In the rows, 100 means zero.
which system made each run:
B, run 1 (10 x 22):
102 106 114 113 126 76 99 85 124 113 97 126 97 102 115 81 68 96 69 93 84
 83

100 81 96 73 82 93 116 105 93 90 95 100 79 78 98 83 137 137 103 110 109
 84

80 99 81 93 91 125 98 86 89 113 113 89 120 114 77 145 96 90 123 110 104
 105

91 122 124 123 111 88 74 105 86 90 86 110 112 112 123 88 71 84 95 81 77
 122

134 83 95 94 102 93 90 121 120 92 97 103 80 99 96 73 119 113 81 93 134
 109

98 91 77 94 104 120 127 82 106 113 132 99 104 80 77 103 85 94 110 113 97
 65

75 116 125 98 101 94 107 109 77 95 82 83 107 85 119 105 109 87 122 109
 66 108

118 105 102 109 83 85 85 103 119 101 94 95 98 131 102 124 123 98 79 90
 120 130

115 103 100 107 106 113 106 83 105 99 116 119 92 111 110 87 58 117 84 87
 108 70

80 81 109 64 120 106 100 123 91 104 75 96 91 72 98 89 108 110 120 121 94
 91
Z, run 2 (10 x 22):
78 107 90 103 70 102 97 135 111 119 64 77 109 109 86 113 110 94 120 111
 92 88

111 128 108 132 106 97 85 85 111 102 105 105 102 124 105 102 92 92 64 81
 107 132

102 82 110 65 112 105 100 106 91 79 119 126 67 87 118 85 109 129 94 101
 108 97

91 64 77 99 107 99 94 91 93 120 92 90 117 99 77 109 103 80 131 121 101
 81

98 143 117 122 90 93 113 83 91 97 99 88 126 94 105 111 76 87 98 78 76
 106

105 111 108 80 87 115 89 149 109 85 91 95 74 99 106 89 122 118 90 95 115
 123

119 65 82 115 125 103 86 86 111 114 121 113 90 121 96 94 102 78 92 116
 114 93

85 105 100 98 88 80 125 69 84 94 113 116 110 77 102 97 83 114 104 92 72
 71

92 113 99 84 75 109 101 123 101 109 65 70 113 96 79 122 120 110 115 101
 118 111

116 115 120 123 126 111 88 100 113 109 103 98 92 134 124 109 86 78 80
 102 103 120
E, run 3 (10 x 22):
75 118 101 114 91 98 105 96 95 121 74 77 131 103 88 125 90 78 121 107 75
 95

130 108 119 105 121 85 83 117 116 92 85 106 115 100 111 84 56 84 92 76
 104 100

107 79 89 99 98 110 76 90 93 86 123 122 77 126 101 100 119 120 82 96 130
 123

74 106 89 103 99 118 130 67 86 118 102 89 92 85 84 97 115 125 97 120 98
 81

91 104 112 70 107 84 106 131 103 92 89 94 118 58 97 104 86 82 125 98 76
 98

114 100 99 130 93 102 70 117 92 81 119 102 108 127 112 104 91 63 110 87
 91 122

132 104 97 121 98 115 120 86 111 107 110 93 77 116 108 83 104 117 76 103
 124 81

79 84 99 52 97 92 111 105 116 115 93 108 84 90 94 123 124 126 98 120 104
 90

63 110 103 115 95 82 89 90 87 112 81 97 128 101 92 115 97 79 113 99 68
 110

138 112 112 117 110 97 88 109 96 84 89 91 118 95 104 79 61 91 100 67 114
 105
Z, run 4 (10 x 22):
96 118 117 114 83 98 91 105 64 72 101 89 115 96 110 101 94 87 125 81 79
 122

126 105 95 99 104 137 88 145 103 84 109 85 93 93 89 77 96 92 103 91 124
 119

118 90 85 102 113 96 114 103 131 108 140 113 87 90 97 90 97 75 87 111 91
 80

93 101 86 109 65 73 132 79 101 103 102 97 95 86 93 93 124 118 97 104 83
 70

112 113 105 97 80 96 104 95 107 115 58 77 110 122 93 127 98 126 96 93
 131 98

79 111 120 90 117 113 79 106 112 111 95 121 85 135 128 121 76 105 83 103
 96 110

63 78 94 96 124 96 74 91 80 97 105 128 92 88 93 80 112 103 96 107 90 120

123 86 101 92 119 92 101 80 68 84 106 81 126 74 89 110 99 81 131 95 113
 118

117 122 112 106 87 121 113 137 94 85 108 75 102 97 119 100 82 76 127 101
 83 86

104 110 80 123 77 100 95 136 135 105 105 107 90 102 83 72 106 89 79 94
 96 99
W, run 5 (10 x 22):
114 110 79 121 77 116 96 104 109 100 104 102 115 117 80 94 60 106 99 76
 117 79

98 115 101 65 108 125 108 140 127 100 115 100 81 73 90 96 107 105 88 105
 107 113

67 100 117 105 118 80 99 69 86 109 96 106 92 100 119 109 125 95 91 118
 73 117

125 83 100 123 96 86 95 73 65 83 89 93 119 108 103 89 80 104 120 83 110
 90

120 94 83 82 82 124 91 143 123 98 114 92 103 112 83 120 87 90 115 96 119
 96

60 124 99 106 110 113 103 113 128 125 100 113 81 96 99 86 107 97 70 115
 77 102

112 92 119 106 108 70 116 71 70 84 92 94 94 75 115 78 125 117 98 97 96
 105

127 81 99 91 85 94 99 88 89 92 105 87 120 125 105 143 87 89 129 97 113
 91

81 113 87 100 104 125 80 128 131 120 94 117 105 112 82 92 59 97 87 93
 105 90

89 114 102 92 98 98 103 114 104 91 105 105 78 70 94 73 137 116 77 99 99
 128
F, run 6 (10 x 22):
108 89 110 130 87 90 88 111 72 86 82 95 102 126 130 86 85 89 126 99 81
 80

142 86 77 111 87 118 102 109 109 104 106 79 99 112 79 98 108 101 105 100
 140 94

85 128 92 97 84 109 116 90 132 119 127 109 91 110 93 129 107 101 70 104
 93 100

73 114 118 90 99 99 120 84 80 100 81 102 89 85 117 88 101 137 96 102 84
 84

121 78 104 68 104 73 86 92 82 84 81 99 124 88 91 115 91 108 122 84 121
 108

91 113 95 103 107 116 64 131 120 103 101 113 116 114 85 103 69 76 93 82
 104 126

90 104 93 119 123 113 109 106 107 112 110 98 76 75 92 60 126 89 80 117
 89 107

111 77 108 103 100 73 114 74 76 85 127 98 94 97 125 115 122 79 119 116
 75 93

111 98 106 107 80 117 91 123 90 97 82 86 103 141 122 115 74 100 125 101
 104 75

121 108 81 101 81 102 113 109 134 116 86 89 97 98 72 94 110 120 78 97
 133 91
S, run 7 (10 x 22):
115 100 79 102 93 132 112 131 108 92 124 94 78 80 84 63 112 105 98 105
 116 91

114 82 96 95 86 71 124 87 113 107 118 91 95 100 105 131 132 80 108 122
 85 85

96 120 127 102 96 76 104 117 111 104 62 102 105 101 126 88 71 108 93 86
 77 77

126 101 107 95 121 110 87 104 101 103 76 83 99 100 89 95 114 111 84 95
 144 133

84 78 89 85 104 101 89 61 94 106 119 128 100 125 98 131 89 115 95 103
 108 95

66 101 87 91 100 120 101 120 92 106 91 104 107 71 77 76 83 105 117 104
 85 83

108 104 102 112 95 93 97 99 83 86 114 76 111 89 95 115 131 67 116 101 93
 141

109 115 108 125 84 103 94 100 96 83 124 116 89 134 134 100 74 96 92 83
 80 90

126 98 85 100 104 119 115 128 126 110 103 90 78 84 86 66 106 106 89 108
 121 80

102 82 103 81 92 59 115 79 116 115 98 98 97 98 100 135 133 99 98 117 94
 94
F, run 8 (10 x 22):
80 116 101 112 60 92 87 97 77 87 82 103 119 116 99 109 89 117 110 74 90
 106

117 101 100 95 139 130 94 92 96 110 92 86 108 88 78 90 84 106 94 99 142
 116

85 92 97 76 109 82 92 112 133 100 133 135 88 89 100 109 104 84 83 102 80
 108

68 103 103 127 91 102 98 105 68 101 83 91 102 96 108 78 108 94 121 109
 67 94

156 84 107 103 120 97 108 93 88 93 101 70 109 95 104 101 100 86 117 104
 125 98

97 105 92 99 74 105 83 125 130 103 121 120 82 140 108 121 100 98 82 97
 98 101

72 114 87 122 90 112 121 81 95 123 85 93 94 92 82 79 110 125 87 112 95
 80

126 99 114 67 107 83 121 76 87 81 117 93 114 69 102 124 93 104 112 89
 108 101

78 103 112 80 96 108 61 135 101 96 78 113 101 130 112 119 81 104 105 89
 99 118

100 96 86 125 119 93 94 99 113 120 75 99 105 82 73 58 101 96 83 102 108
 98
W, run 9 (10 x 22):
97 107 100 130 91 105 68 127 108 104 91 101 110 141 109 107 79 68 105 92
 90 110

105 100 88 118 89 121 109 124 106 97 110 105 66 99 102 53 116 118 83 106
 102 83

112 94 101 82 100 76 137 82 111 103 121 90 93 69 98 117 130 90 101 120
 86 89

85 106 117 94 101 80 100 88 92 112 61 101 127 108 108 122 64 104 115 94
 82 77

117 97 95 97 90 106 75 113 106 96 76 102 103 116 86 94 94 128 87 78 143
 115

97 120 98 99 92 117 100 99 111 89 152 114 83 107 104 114 109 95 78 93 93
 127

71 88 106 96 130 116 105 82 70 97 115 112 90 80 112 83 93 99 113 117 77
 90

112 69 89 99 106 75 85 100 89 100 78 82 123 86 77 102 114 79 128 102 112
 108

110 130 100 128 71 110 97 130 115 104 91 79 108 131 106 111 88 79 102 90
 94 100

107 104 106 99 108 119 115 117 118 107 103 109 59 103 119 69 104 123 73
 112 105 78
E, run 10 (10 x 22):
83 144 103 125 96 135 122 93 103 123 93 73 107 104 93 108 92 96 91 107
 89 96

123 89 131 75 138 81 96 121 110 97 79 99 94 82 123 91 92 88 101 104 99
 103

96 70 85 116 79 79 70 81 78 87 114 118 98 134 105 114 118 98 109 97 100
 109

97 125 84 116 84 118 125 89 111 116 91 89 106 94 75 87 80 126 86 93 111
 72

93 105 115 51 128 108 95 127 117 99 102 105 96 71 95 113 98 94 98 102
 103 123

86 91 109 135 104 95 83 81 66 90 111 104 98 124 123 96 111 77 110 107 74
 119

140 97 93 113 82 91 123 100 100 93 93 85 102 89 96 74 94 115 105 90 116
 64

90 94 86 56 94 115 93 125 128 107 121 111 95 103 82 137 100 100 102 105
 111 105

66 128 113 134 110 102 99 85 98 119 94 101 94 112 116 95 104 86 80 110
 69 112

142 91 121 93 105 72 105 103 87 82 70 81 107 83 112 84 104 111 108 87
 116 99
B, run 11 (10 x 22):
125 103 128 102 109 93 103 97 102 87 112 109 77 127 147 106 92 104 85 99
 94 96

95 71 98 84 110 92 104 93 112 125 67 105 88 112 100 97 101 129 97 120
 115 67

61 104 87 72 80 96 97 87 94 101 99 116 120 82 71 121 92 120 106 89 93
 100

81 106 100 111 96 127 67 116 70 80 115 107 96 117 105 100 104 93 107 92
 96 141

134 87 97 127 133 102 80 93 100 102 99 95 109 105 92 76 90 75 91 94 125
 116

126 89 92 94 93 76 123 113 116 91 110 100 103 64 92 75 91 90 110 96 88
 65

85 120 96 97 74 120 129 124 108 111 100 72 88 92 97 111 126 98 112 124
 86 87

98 128 122 108 111 95 106 66 102 112 104 90 106 118 116 142 102 92 83
 102 97 125

114 82 118 96 101 75 82 93 93 86 92 126 83 130 136 99 91 120 89 90 103
 90

86 77 80 80 96 114 91 110 106 115 75 109 99 101 74 90 93 133 106 105 126
 75
S, run 12 (10 x 22):
101 82 76 98 89 93 125 77 90 108 105 84 115 71 70 100 114 99 123 111 101
 75

85 129 121 88 91 86 101 117 109 94 96 93 122 92 109 132 83 76 113 89 71
 112

104 113 113 134 113 119 77 117 91 96 88 98 80 129 124 74 101 97 84 100
 105 123

132 77 81 102 103 99 110 69 100 93 135 113 89 95 88 90 107 113 85 98 126
 92

83 90 91 60 79 95 115 122 120 110 96 102 104 91 93 124 93 108 120 109 88
 64

84 116 118 120 114 89 97 104 95 120 58 76 114 96 102 96 108 79 104 111
 83 114

119 115 114 108 109 91 85 77 85 74 115 114 101 106 115 100 91 106 78 71
 112 138

103 80 80 84 90 142 94 118 98 96 120 109 82 119 95 99 90 120 109 106 123
 80

85 87 76 107 105 89 116 90 114 129 103 90 111 78 71 101 114 74 111 125
 83 79

88 129 126 97 83 66 105 106 97 84 93 102 107 83 119 107 107 97 98 83 68
 120

runs to name:
run 13 (2 x 22):
84 71 102 105 114 119 90 106 67 99 83 97 86 112 116 81 100 105 130 122
 96 79

126 82 76 118 93 74 99 100 123 113 98 88 114 93 69 96 119 75 98 101 115
 101
 -> W
run 14 (2 x 22):
128 108 114 102 68 100 89 115 92 73 109 98 96 136 128 124 91 101 111 82
 106 106

95 89 83 116 108 123 99 105 120 136 81 93 82 126 88 89 107 109 84 124
 123 82
 -> E
run 15 (2 x 22):
98 90 82 96 109 118 103 100 111 110 98 110 81 83 75 62 112 130 75 102
 128 96

80 102 102 67 106 100 114 79 84 93 127 101 103 68 92 127 117 100 110 107
 87 118
 -> E
run 16 (2 x 22):
80 143 114 111 76 108 98 90 84 89 103 100 107 107 106 114 96 113 89 78
 89 128

118 83 107 95 138 136 93 84 70 91 118 101 81 106 112 89 95 110 105 111
 126 109
 -> W
run 17 (2 x 22):
141 107 113 106 114 91 100 107 125 89 118 110 96 107 118 93 73 87 79 83
 105 98

93 86 95 92 84 109 91 102 98 99 105 112 63 131 113 108 136 133 82 112
 117 107
 -> E
run 18 (2 x 22):
99 126 87 139 70 117 98 111 93 87 128 92 99 106 95 88 107 84 98 89 87
 119

112 92 110 95 124 129 125 109 90 102 114 82 74 85 118 80 109 94 113 129
 96 78
 -> W
run 19 (2 x 22):
126 74 90 91 111 81 103 95 119 120 75 89 117 99 82 106 85 99 109 105 125
 71

75 129 109 103 73 94 109 88 105 101 113 110 104 118 116 136 87 96 97 94
 66 93
 -> Z
run 20 (2 x 22):
117 108 109 61 102 93 92 122 124 94 84 99 105 84 87 110 97 120 87 80 131
 121

92 81 100 103 114 119 99 91 98 110 133 105 75 129 121 122 115 83 105 132
 91 97
 -> Z
run 21 (2 x 22):
62 113 98 106 88 116 124 93 91 119 88 91 82 95 101 95 125 123 98 124 82
 83

111 100 113 87 110 68 108 117 108 100 75 79 127 63 92 107 96 74 122 97
 88 103
 -> E
run 22 (2 x 22):
93 121 93 121 120 129 91 104 101 108 109 97 124 96 84 88 54 71 104 92 90
 100

106 86 109 88 107 106 87 150 97 89 84 90 77 86 108 72 128 98 109 109 103
 115
 -> W
run 23 (2 x 22):
94 105 95 130 103 70 93 63 94 96 120 118 123 98 94 99 82 76 90 84 74 107

104 124 99 85 70 129 103 143 102 76 115 99 84 95 105 87 101 120 97 82
 105 106
 -> S
run 24 (2 x 22):
117 116 93 116 70 98 118 78 102 90 114 105 84 106 101 85 112 134 69 83
 113 93

75 94 92 73 101 119 101 65 83 103 115 110 102 105 86 134 98 127 101 103
 115 107
 -> F
run 25 (2 x 22):
93 80 94 129 80 91 96 81 57 91 86 85 101 111 104 87 126 103 126 105 96
 97

127 116 103 97 88 103 90 119 106 96 82 77 131 104 83 122 73 91 114 75
 125 113
 -> B
